runs of hidden systems
seq 1, N (10 x 20)
[[-11   8  28 -15  -5  11  10  22 -17 -52  10  -2 -15 -27 -16  -2  18   5
   25 -28]
 [-13 -31  -1  15   3  -1  29 -24   7 -10  -1  -5  48   4  16 -19  -5  19
   29  24]
 [ -9  -3 -31 -18  15 -24   1  22  46  13 -11  -5  -2  22  13  13  36  -9
    3  -4]
 [ 18  10 -29  15  -6 -12 -12  31  -8   6  25 -32  -5 -17 -12 -41 -19   4
  -29  -5]
 [  4  -8  31  18  19  16 -14 -10  -6  39 -26  -5  -1   0  12   7 -24 -33
  -31  26]
 [ -6  21  20 -11  -8 -19 -29 -13  -9 -29  17  30 -44 -10  -4  34  15   6
  -17  -5]
 [ 21  -3  12   5 -12  24   3 -37  -7 -16  15  11  15  11 -25  -8 -39  24
   42 -15]
 [-15 -13   3 -24  25  19  39  17  -4 -19 -39  16   7  22  20  18  23  -2
   24 -19]
 [-13  -6 -53 -12 -29 -32  31   9 -10  -9  21 -13  21 -22   3 -14  19  26
    7  11]
 [ 13 -15 -18  13   1   7 -15  15  39  48 -21 -31  28   0 -18 -16   1 -40
    2  17]]
seq 2, W (10 x 20)
[[ -9 -38  50 -27  24   6  43 -12  14  41 -15  -5  11  21  34  11  -5  -3
   50   0]
 [ 14 -23  -8 -35  21 -60   4 -26  -7  24  20 -11 -24 -31 -13  19 -37  -4
    0   8]
 [ -3   7 -32  22  11  -1   9 -49  13 -20 -15 -11  29  -1   8   4 -43  39
  -20  25]
 [ -4  27   5   3  31   9 -22   1  13 -42 -35  16 -20  -3 -13  40   4 -16
  -21 -31]
 [ 36  11 -14  15 -19  32 -22  11 -36  -7  16  18  -6  13 -37 -31 -21  -1
   -6 -19]
 [-17  12  32  17 -24  46  11  19   3  28 -29 -20  24 -11   9  -1  10 -16
    6   7]
 [  0 -14 -12 -17  -8 -33 -19  28   3   2  18  -6 -13 -30 -18 -10  35 -31
   -1  11]
 [-12  -8 -30  20  -7  -9  27   4  -4   4   9  -1  32  22  35 -28   7  28
   -1  13]
 [-15  17  20 -15  15 -21   1   4  31   6  -1   1 -28  11  26  40  21   3
    0 -21]
 [ 25 -17   0  -4   5 -10 -22 -21  -2 -12  40  13 -21  22 -11 -33 -25  14
    4   8]]
seq 3, J (10 x 20)
[[ -1 -23  -9  18  27 -20 -10 -18  19 -22  -3 -10  26 -17 -11  -7 -10 -11
    0  16]
 [ -8  -6 -16 -11  30  -3  -6   3   6 -40  -5   6 -17   9  11  -6   2  11
  -22   5]
 [  7  15 -15 -30  -6  13   3  17  -3   4  -3   3 -30  18  -5   0  -2   8
   -5 -16]
 [  9  10  11  -1 -18   6  13  15 -11  25  14 -17   0  -9  -6  -7 -10   4
   16 -21]
 [ -2   0  18  28   0 -12   3  -4 -11  18  -2  -5  15 -13  11   5  -5  -9
   -5   5]
 [ -1   4 -11  19  -2  -8 -23 -17   9 -11  -3  13   7   0  -1   8   5  -4
  -15  18]
 [  3   0  -2   0   0   7 -12  -4  14 -28   8  12  -4  11  -9  -8   9   5
   11  -5]
 [ -6  -6  14 -18   4  12   9   9  -5  -7  -6   3 -12   1   3   3  10  -3
   12  -5]
 [ -3   0  -8 -12 -11   8  18  -6  -6  18 -10 -10   5  -7   5   4  -8   6
    3   9]
 [  9  -7 -17  12   4  -4   1   2   3  12   1  -9  17   2  -4 -13 -10  -5
    1   4]]
seq 4, W (10 x 20)
[[ 16  24  -6  -5   0   8 -13 -37   2 -12   8  12 -26  12 -11  15 -43  30
  -11  -9]
 [  6   3  28  12   6  48 -16 -21   5 -23 -26   1   5  -4 -22   2 -20 -11
    3   5]
 [ 11  -4  -2  -2  -2  18  -3  20 -41  -8 -20   5   4 -29 -34  -3  -1 -33
   -2  -9]
 [ -2  14 -33   9 -38   9  11  21  -7  23  -5 -16  31 -17 -10  -9  12   1
    2  -2]
 [-13   4 -10   5   2 -14  -6  27  49   3   2 -24   7   0  10  -4  32 -10
    2  -2]
 [  7 -14  -8   3  26 -22  -4  20   2   2  21   6 -16  30  26 -28   6   3
  -16  -3]
 [ -6  10  27   5  -1   0   1 -20  -5  25   6  17 -16  25  36  15  -7  18
  -15   8]
 [ -1  -3  38  -3  -7  -7 -24 -34   4 -17  19  15 -18 -15  -9  12  -6   0
   11  13]
 [ -2 -18   6  -5  -3  17  18 -15 -35 -41  -6   8  16 -22 -16 -12 -13   8
   17   7]
 [ -4  11 -26 -30 -16  12  29  10 -13   3 -30  -4   8 -19 -19  26   6  -1
   17 -17]]
seq 5, E (10 x 20)
[[ -5  18 -31  16 -11  22   7  15 -10   0  -2 -47   9 -28   4 -40 -32  30
  -45  29]
 [  2  -3  -9  20  28  32 -24  29  -8 -27 -48  35   7  27  -5   4  35 -43
  -21  -8]
 [ -7  18 -10 -29 -20 -42 -19  16 -13 -37  49   5 -47 -36 -16   1  25  15
  -14  -8]
 [ -1   3  30  30 -30  11   3 -11 -42  49  12  39   6  38  42   3   6   6
  -11  14]
 [ -9 -12  44 -32   3   0  -1 -32  43 -18  -5  11  -4  -6 -14  42  18 -11
   59  -8]
 [ -8  -9 -21  -5 -24  -6  49  -4  -2  21  24 -50  33 -25  15 -37 -30  46
   18  16]
 [ 13  -9  -7  24  40  27  11  26  13  26 -63  -8  36  23  -6  12  -6 -47
    7 -29]
 [  3  10 -39 -32  18 -34 -25  22  32 -28  13 -44 -40 -45 -30  -4  -4  -5
  -35   6]
 [ 12  -7 -22  31  -1   9 -22   8 -56  18   3  37  -6  41  28 -32  -5  -4
  -61  29]
 [ 10   3  26 -16   4 -11 -39 -29   3 -44   7  62 -34   8 -31  46  28 -23
   25 -21]]
seq 6, N (10 x 20)
[[ 15  20  18 -11   4  11   0  17 -22  16   1 -21 -34 -19 -14   4 -39  -4
  -16 -26]
 [ -9 -19  32 -12  11  13   6 -27 -32 -20 -18  11  -5 -28  -3  11 -19  -2
   -2  24]
 [ -1 -16 -12 -14  -1 -18  -6 -30  10 -25   1  37   8  11 -12  25  22   2
   28   5]
 [ 15   7 -34   9  -3   5  12  17   7 -15   1  -1  23  14 -17 -13   2   8
   23 -36]
 [-12   1 -20   8   0  20  23  29  -7  17 -27 -21  18  -2  18 -15   5  -1
  -19   7]
 [-14   4  -6  -4 -20 -11 -19   5   6  26  10  -8 -10 -17   8  -1  19  -8
  -27  35]
 [ 20   7  28  19  -9   0 -40  -4  10  15  24  -3 -14  -2 -19  -8  -9 -16
    4  -2]
 [  0  11  43  19  22  12   0  -8 -11 -21  -5  12 -13   8  13   9 -20   6
   -2 -23]
 [-14   0  -3 -23  -1   0  26 -29  -3 -20  -3  11  -8   6  15  19 -12  38
   12   5]
 [  8 -23 -28 -41  -1   4  17   3  12  -1  -2  -2   4  11 -19  -7   6   1
   38  -1]]
seq 7, J (10 x 20)
[[ 17  -6 -10   9  12  36  24  24 -67 -49 -10  -1  13 -17 -28 -39 -35   8
    4 -27]
 [-14  29 -20  14  24  -3  38  38  -8   8 -57 -11  17  -4  19  46  10 -13
  -16 -48]
 [-11  38 -38   8 -37 -12 -12  20  58  37  14 -53   2 -13   8  -9  11  17
  -26  13]
 [  6 -13  25  43 -10  -7 -27  21  -9  18  53   9  -2  33  29 -56  18  -2
  -12  11]
 [ -4  -6  28  -5 -14 -35 -20 -18 -42   2  13  64 -19   2   4  43  38 -27
    2   5]
 [  3  16   9 -11 -21   8  -7 -70  33 -21   5  16   7  -2 -27  39 -21  30
   45   3]
 [  6 -34  35  -8  37  56  -6  -3  23 -31 -32 -22  13  -3 -24 -33 -26 -22
   28  14]
 [-27 -17 -34 -28  15  19  45  30 -45 -31 -44 -10   4 -33   5  -8   8   3
  -24  20]
 [  5  21 -76  -7  -2  -8  38  21  13  37 -19 -10  19  40  23   4  -7  30
  -14 -23]
 [ 21  -2  -3   8  -3 -47 -26  46  34  54  47 -32 -16  -1  -3 -25  12 -26
   -2 -19]]
seq 8, P (10 x 20)
[[ 34  12 -23 -15 -26   8  21  19 -28  16   6  16   8   7 -45   7  -4  -7
   52 -61]
 [  7  34  22   7  37 -19  11  25   1   0   3 -19 -38   6  20  18 -29  11
  -23 -62]
 [-15 -23  33 -20  43   2  -9 -30  11   1 -26   1 -26  -5  24  19 -20  -9
  -28  42]
 [ 13  -9 -22  -6 -24  20 -29 -43  15 -19   2   9  14 -10 -41  -8 -14   2
   15  37]
 [  8  20 -26  48 -10   7   5  13   8 -17  -9  -6  46   0 -11  -9  -1   4
    8 -29]
 [-29  13   9   0  -1  -3  23  39 -13   6 -18 -22  -5 -29  24  11  22  -5
  -21  -5]
 [ -3  -2  13 -23 -25  22 -16   4  -4  32  13   2 -31  16  12 -17   4   1
  -16  34]
 [ 23 -22  22  16  -1  -6 -13 -15  -9   5  29  23  12  18 -13 -17  -6 -11
   32  -7]
 [ -3  10  -6   6  11 -43  11  -7  -5 -28  20   7   0 -13   4  19   2  19
    8 -30]
 [-15   4 -16 -20  19   3   7  -2  31  -5 -23   3 -13  22  22  23  15   8
  -11   6]]
seq 9, E (10 x 20)
[[ -3 -17 -16  10  -2 -53  -8  13  13 -23  50   6   4   2   6 -25  36   9
   15  -4]
 [ 15  -3  34   5  16 -15  23  -1 -49  38   3  17 -11   9  20  15 -28  -3
    2 -29]
 [  1  13   1 -35 -14  18 -10 -37  43  19 -18  -6 -14   0 -16  38 -14   5
   12  14]
 [ -7 -22 -15  22  -2   6   1  -7  29 -18  18 -22  36   8   8 -50  -4  20
   11  30]
 [ 14 -11   5  12  35   4  22  26 -35 -21 -25   3  16  -6 -15   1 -14 -24
   10 -44]
 [  2  45 -28 -18 -18  -4 -12   8   8  12  -8 -17 -30 -24 -17  27  -8   4
  -36  -6]
 [ -9  -5  10  29   0  11 -33   2  17   2   7  17  -2  37  30 -23  23  -1
  -30  34]
 [  2 -27  27 -25  15 -11   4  -7 -27 -40  15  33 -17  -8 -12  -2  11  -7
   33 -12]
 [  3  26 -12  -6 -51  -1  24 -19 -24  38  10   0   6 -12  -2  19 -17  26
   11  -4]
 [ -9   1  24  30   6  10  -9 -10  56  17 -17 -13  32  17  16  10  13 -11
   14   6]]
seq 10, P (10 x 20)
[[  2  -7 -24  17  -3   8  -4 -26  12  17  -6  -2  26  14   9 -12 -17  11
  -13  35]
 [  4  -1  -8  14 -13  -1  -3  13  -8   4 -12   2  23 -23 -25   9  22 -33
   13  -8]
 [ -2  22 -11   3 -10   3  -2  29 -15 -12  20  -3 -21   3   8 -18   4  19
  -28 -16]
 [ -6 -17  30  -2   7  11  14  -6 -19  21 -10  21   1  21  27   7   4  -5
    7   8]
 [  5   2  14 -23 -16 -10 -13 -18   8 -11  22   5 -17 -18 -24  13  -1   6
   26  -2]
 [  7   7 -14  19  20  -7  -3 -11  35 -16   5  -3  11  31  12  -8 -11  19
    1 -11]
 [-14 -18   0 -10  20  -8  20   8   6  -4 -28 -16  19 -26  -2   9   8 -18
   10   8]
 [  5  16 -37 -16 -23  15  -9  10   0  15   3 -16 -15  -7 -15 -12 -10  11
  -22  14]
 [ 15  -6  13  30   9  16  -7  14 -17  26 -11  11  17  20   3 -12  -4 -26
   -3  -9]
 [ -4   5  18  -3  -7 -20   1   4 -38 -16  19   8 -18 -34  -4   7   2   0
   -6  -8]]
seq 11, T (10 x 20)
[[  4  -4  24  21 -12 -15 -11 -13  31  20  22 -11  19  -6  -5   3  10 -10
   36  -5]
 [-11  -7   0  -5   9 -19   0  11  33 -11  14 -41   6 -32  -2 -14   3   3
    4   8]
 [-18  -8 -37 -17   6 -11  18   9   5 -17  -6  -7   5  -2  15  -3  14  14
  -12  17]
 [  0   9 -33 -22  -4  -7   1   9  -6  12 -13  22 -16  17   2  23  13  -1
  -14  -6]
 [ 18  14   8  -6   2  -3 -11   0 -17  16  13  12 -33  14  -1   7 -23   6
  -17 -17]
 [  3 -10  41   5   8  12  -4 -20 -14  -1   3  12  -8   3   9  -2 -20   0
   -1  11]
 [  1  -8  11   3 -10  26  -4 -25   2 -11  -9   1  18 -15 -23  -3  -7  -4
   21  15]
 [  7   0 -16  14   8   9   6   1  27 -10 -12 -18  33   1 -13  -7  -7  -2
   23 -13]
 [-12  -1  -7   4   8  -7  20  35   4   5 -11 -17  13  -8   9  -5  17 -11
    3 -18]
 [ -9  10 -17   1 -21 -10   6  26 -16  20   8  -1  -5  -5  17  -5  21   5
  -22   6]]
seq 12, T (10 x 20)
[[ 15   6 -12  17 -25   2 -24  -5 -28   3  20  15  -4  -5 -16 -16  -8   0
  -19  15]
 [  6   1  15  29  20 -18 -17 -25  12 -27   8  20   4  14   5   8  -2   2
   -2  -5]
 [ -9   8  32 -14 -11  13   0  -1  11 -24   0  -2  -7 -20 -12  15  12   1
   27 -12]
 [  0  -7 -11 -10 -15  18  11   0  26   3   8 -20  14  14   1 -28  -5  19
   23  10]
 [  3 -28 -19 -10  23 -19  11  13  10  13 -13  -8  13   1   0  -3  10 -25
    5   6]
 [ -5  18 -27  -3 -13 -21  17  12 -23  16   0 -12  -4 -27   2  17  -4   9
  -19 -10]
 [ -5  18  -1  13   2   6 -19   1   4   9  -4   8 -20  21  24   3   0   5
  -42  11]
 [ 12  -6  15 -12   5  10 -24  -2 -26 -26   8  29 -28   0 -18  -4   2 -14
   -6   2]
 [  6   1  17  10 -12   5   6 -39  -6 -13  12  16  14  11  -4   7 -20  24
   30  -8]
 [ -2 -10  24   0   8  18  -5  -7  43  10 -18 -16  17  -1 -10   6   2 -19
   31   2]]

runs to name
seq 13 (2 x 20)
[[  7 -16  24  17  15  18 -13  12  -1  26 -12  -5   4  12   9 -20  -4 -29
  -15  12]
 [ -8  18  19   9  -3 -25 -11  -3 -14  -2  14  13 -24  -9  19  24   8   5
  -23  -5]]
 -> N
seq 14 (2 x 20)
[[-12  13   0  32  -2   9  42   4 -17 -36  -2 -10  38  -4  16 -11 -11  37
   15 -27]
 [ -3  21   0 -52  -2  12   3  31  17   2 -12 -17 -46  -6 -11  25  11  -1
    1 -24]]
 -> W
seq 15 (2 x 20)
[[-17  -3 -30 -10   6  25  12   8  37 -27 -21  -7  17  23   5 -11  17  18
   10   8]
 [  8 -10 -29 -29   2  -6  14  35  -9  15  -6   6  -7  14  -8   1  21 -19
   10 -22]]
 -> T
seq 16 (2 x 20)
[[ 18 -37  14  27  39 -44  -2 -20 -21   8   0 -15  25 -44 -20  -5 -39 -34
    1   4]
 [ -4  28 -60   8 -18 -32 -20 -14 -22 -14  -2  27 -11 -13  -3  27   7  11
  -56  17]]
 -> P
seq 17 (2 x 20)
[[ 13  14  -3 -32 -11  14   2 -12 -30  14  -3  22 -38  13 -11  25 -23   9
  -10 -12]
 [  3  12   2  12 -37  18 -30 -27  33   6  19   7  10  13  -8  -4   7  12
   14  23]]
 -> E
seq 18 (2 x 20)
[[ -8 -28 -13 -37  10 -22  10 -17   1 -30  11  -7  -7 -23  -7  -5  -2  14
   13  24]
 [ 11   6 -49  -3 -10   6   9 -14  18  19 -10   3  19  27  -5   8  -7  13
    6  -2]]
 -> P
seq 19 (2 x 20)
[[ 10  15   2   1  -6   7 -24 -44  19   2 -10  26  -6  12 -14  37 -16   3
    2   4]
 [ 12   4  27  -7  22  26  -5  -1  20 -23  -7 -20 -13  -5 -23  -9 -27  -2
   18 -24]]
 -> T
seq 20 (2 x 20)
[[ -4  -8 -15  28  -8 -19  -4 -11   3   2   0 -10  34 -30 -10  -3   0  -8
   -4  20]
 [ -4 -10 -10  16  22 -14 -10  -7  17 -27   2  13   7  21  16  -7  11   5
  -11   6]]
 -> J
seq 21 (2 x 20)
[[ 41   0 -22   3  24  -2  -9 -23 -33 -30   9  40 -17  31 -22  -3 -42  13
   -6 -27]
 [  3  35  31  18 -18  54   6 -14  -5  20 -31  -9   9  -2  -4  20 -34   5
    2 -16]]
 -> W
seq 22 (2 x 20)
[[ 24 -26  -9  11  23  -8   1 -17 -23  12   7   6  11  13   0 -21 -38  -2
  -10   9]
 [  0   7 -11 -13  15 -13   2  -3  -9  14 -31  20 -15   4   2  46   2 -17
  -16 -11]]
 -> N
seq 23 (2 x 20)
[[ -2  -9 -28 -28   6 -48   6   3  15  -5  16   6 -12   0   0  16  21   4
   12 -10]
 [ -9  13  -3 -32  -2 -16  13  -5  10  19   4 -11 -30   1  19  22  -7  21
  -10  -2]]
 -> T
seq 24 (2 x 20)
[[ 23 -18 -36 -52 -17 -14 -17   3  25  35  20   5 -19   8 -37  -3  15 -21
   30   7]
 [ 37  -8 -31  16  39 -14   2  26 -11 -10  14   0   3  28 -17 -33 -29  -7
   -3 -46]]
 -> P
seq 25 (2 x 20)
[[  2 -11  55  21  32   7 -25 -41  24  -6 -13  12   2   7   6  21 -17 -19
    3  12]
 [ -1   0  14 -10 -15  35   7  -3   1 -37  -8 -25  12 -42 -40 -13 -13   6
   33  -5]]
 -> T
seq 26 (2 x 20)
[[ -7 -10 -41 -10 -47  15  -7   3   9  16  27 -27  10 -10   2 -59   6  26
  -16  63]
 [ 13 -30 -55   1  49 -58 -19 -15  12 -18  -8  29   3  25  -3  12   7 -20
  -22  10]]
 -> T
seq 27 (2 x 20)
[[-28  -5  19   4  13  -1   5   0  21  26 -24  -6   5  10  42  15  15  -5
  -19  27]
 [  9   5 -26 -22 -22  15 -21  13 -20  -4   2   0 -22 -24 -38  -9   5 -13
  -16  13]]
 -> T
